Named moves come first, each a turn or a mirror and shown by rows before and after it. Which of them, in which order, take the first row of each pair that follows to the second? Write the first one first, as in the answered first pair.
L:
[+0.50,+3.37,-0.04,-1.60,+3.58,-0.34,-0.81,-0.86,-2.27,+0.78,+1.61,+3.84,+0.48] -> [+0.15,-1.84,-0.42,-0.36,-1.14,-2.58,-3.93,-0.23,-3.52,-2.34,-0.78,+2.29,-1.22]
[+0.18,+1.06,-0.85,-1.14,-0.92,+1.74,-2.24,+0.92,+1.35,-0.29,+0.10,-0.02,+0.79] -> [+0.23,+0.99,-0.85,-1.07,-1.00,+1.65,-2.36,+0.94,+1.35,-0.44,+0.10,-0.06,+0.72]
[-0.61,+0.39,-0.54,-0.33,+0.33,+2.48,-2.20,+0.08,+3.36,-0.08,-0.84,-3.72,-1.55] -> [-0.58,+0.91,-0.47,-0.52,+0.90,+2.65,-1.96,+0.02,+3.52,+0.24,-0.62,-3.62,-1.38]
C:
[-0.46,-2.19,-0.23,+1.26,-1.83,-0.41,+0.83,+0.62,+0.75,-1.26,-0.80,-1.74,-1.25] -> [-0.71,-1.82,-0.36,-0.03,-2.67,-0.04,-1.40,+0.77,+0.62,-1.44,-0.43,-1.57,-0.10]
[-0.83,-3.30,+0.06,+0.73,-0.56,-1.01,-0.93,+1.10,+0.12,-1.19,-1.03,-0.27,-2.75] -> [-0.12,-3.54,+0.74,+0.35,-2.33,-0.60,+0.98,+0.47,+0.29,-0.59,-1.06,-2.10,-0.13]
[+0.12,+0.56,-0.55,+0.42,-0.01,-0.52,-0.75,-0.25,+0.23,+1.39,+0.63,-0.31,+0.01] -> [+0.22,+0.51,-0.49,+0.79,+0.29,-0.57,-0.17,-0.27,+0.18,+1.38,+0.52,-0.33,-0.25]
X:
[+0.80,-1.96,+0.14,+1.10,-3.06,+1.72,+1.29,+0.93,+0.33,-1.90,-0.74,-1.38,-0.51] -> [+1.07,-2.15,+0.58,+1.60,-2.01,-1.76,+1.30,-0.70,-2.43,-1.57,-0.95,+0.55,-0.06]
[+1.88,-3.36,+0.18,+2.81,-2.70,-1.15,-0.09,-1.69,-1.15,-0.86,-1.24,+0.33,+1.09] -> [+1.71,-2.50,+0.17,+1.12,-3.69,+0.24,-1.91,-1.30,-0.54,-0.77,-0.67,-0.11,+2.86]
[-0.21,-1.06,+0.21,+1.41,-0.24,+1.20,+2.65,+0.43,+2.11,-0.40,-1.37,-2.30,-2.27] -> [+0.23,-0.43,+0.90,+0.76,+0.89,-3.64,+0.79,-2.17,-2.32,+0.23,-1.17,+0.87,+0.27]

Each pair is two moves apart.
[-0.05,-2.03,-0.91,-0.66,-0.97,-1.35,-1.63,-1.66,-1.92,-0.05,+0.01,-1.98,+1.61] -> [-0.88,-2.04,-1.86,-0.07,+0.32,+0.57,-2.56,+0.29,+0.03,-0.87,-0.05,-1.62,-2.24]  X, C
[-0.16,+0.17,+0.52,-0.74,-0.49,+1.51,-1.55,+0.57,+0.42,-0.25,+0.15,-0.04,-0.10] -> [+0.18,+0.17,+0.75,+0.18,+1.07,-0.71,-0.53,-0.44,-1.16,+0.08,-0.04,+1.32,-0.53]  C, X
[+0.08,-0.85,+0.17,-1.07,-2.65,-0.49,-1.56,-0.34,-0.54,-0.13,-0.42,-0.68,+2.03] -> [-0.32,+1.67,-0.44,-0.41,+2.28,-0.23,-1.12,+0.08,-0.25,+0.72,+0.54,+2.39,-1.06]  L, C
[-0.83,-2.91,-0.38,+1.98,-1.91,-0.48,-0.67,+0.37,-0.38,-2.25,+0.25,-1.46,+1.64] -> [-0.51,+1.47,+0.02,+1.01,+2.18,+1.03,+1.95,-0.32,+0.33,+0.44,+2.25,+0.10,+3.06]  X, L
[-0.22,-0.19,+0.36,-0.37,-0.20,+0.53,-1.44,+0.42,+0.02,+0.72,-0.73,+0.08,-0.19] -> [-0.03,+0.05,+0.49,+0.40,+0.93,+0.53,+0.36,+0.35,+0.14,+1.12,-0.57,+0.17,-0.73]  L, C
[+0.67,+0.39,-0.23,+0.79,+1.34,+0.31,+2.24,-1.84,-0.36,-2.13,-0.86,+0.25,-2.22] -> [+0.80,+1.28,-0.04,-0.28,+1.61,-0.68,+1.08,-2.81,-1.74,-1.53,-0.34,+1.23,-0.27]  X, C
[-0.35,+1.44,-0.41,-1.96,-0.63,+2.59,-1.80,+1.88,+0.41,-0.06,+1.29,+0.61,-0.98] -> [-0.09,-1.21,-0.22,+0.91,-0.91,+1.04,+1.30,+1.78,+0.13,-0.80,-0.29,-0.27,-3.56]  C, L
[+0.89,+2.85,-0.09,-2.65,+1.96,+1.96,-0.46,+0.36,+1.12,+1.40,+1.94,+0.96,+2.76] -> [+0.80,+1.76,-0.14,-2.21,+0.44,+3.51,+0.55,+1.09,+2.62,+0.97,+1.37,-1.11,+2.31]  X, C
[-0.21,+1.11,+0.57,-1.88,-0.32,+0.56,+0.38,+0.09,+0.75,+0.63,+0.54,-0.22,+2.45] -> [-0.77,+1.15,-0.20,-0.95,+1.79,+0.45,-0.80,+1.17,+1.06,+0.00,+0.40,+1.47,-1.03]  C, X
[-1.33,-0.37,-0.29,+0.25,-1.61,+0.00,-0.18,+0.69,+0.14,-0.01,-0.47,-1.59,+0.95] -> [-1.27,-0.25,-0.11,+0.49,-1.02,-1.44,-0.16,+0.00,-1.12,+0.13,-0.56,-0.72,+1.19]  X, X
[+0.02,-0.79,-0.18,-0.65,-1.32,+1.53,-2.69,+1.77,+0.89,-1.05,+0.18,-0.67,-0.40] -> [+0.57,-0.81,+0.33,+0.71,+0.98,-2.53,-1.19,-0.22,-2.17,-0.33,-0.11,+1.70,-0.41]  C, X
[-0.28,-0.80,+0.15,+0.60,-0.58,-0.86,+0.49,-0.39,-0.88,-0.29,-0.24,-0.32,+0.32] -> [-0.31,-0.70,+0.01,+0.43,-0.99,+0.44,+0.51,+0.16,+0.20,-0.29,-0.13,-1.01,+0.27]  X, X
[-0.20,+1.93,-0.30,-0.51,+1.78,+0.25,-1.20,+0.02,-0.31,+0.80,+0.62,+2.30,-0.56] -> [+0.21,+1.96,+0.25,-1.44,-0.09,+0.80,-0.63,-0.47,-0.25,+1.17,+0.76,+0.67,+2.35]  C, C
[-2.05,+1.41,+0.63,-0.51,+0.97,+0.03,+1.92,-0.91,+0.31,+2.81,+0.85,-0.67,+1.32] -> [-2.37,+1.34,+0.13,+0.14,+2.45,-0.41,+1.15,-0.51,+0.20,+2.51,+0.78,+0.64,-0.73]  C, C
[+0.05,-0.23,-0.22,+0.39,+0.13,+0.88,+1.62,-0.57,+0.62,-0.10,-0.24,-0.62,+0.46] -> [-0.28,-0.50,-0.56,-0.59,-0.70,+0.87,-1.30,-0.15,+0.31,-0.84,-0.27,-0.03,+0.50]  L, C
[+0.62,+0.88,+0.49,-0.51,+0.11,+0.15,+3.01,-1.08,-0.28,+1.06,+0.35,-0.84,+2.67] -> [+0.64,+0.65,+0.43,-0.02,+0.25,+0.14,+3.64,-1.05,-0.11,+0.95,+0.14,-0.97,+1.95]  X, X
[-0.16,-3.06,+0.86,+1.63,+2.21,-0.28,+0.72,-0.59,+0.14,-1.33,+0.63,+0.25,-1.39] -> [-0.49,-1.81,+0.70,-0.79,+0.49,+2.52,-1.61,+0.41,+1.89,-1.34,+1.53,-0.92,+0.83]  X, X
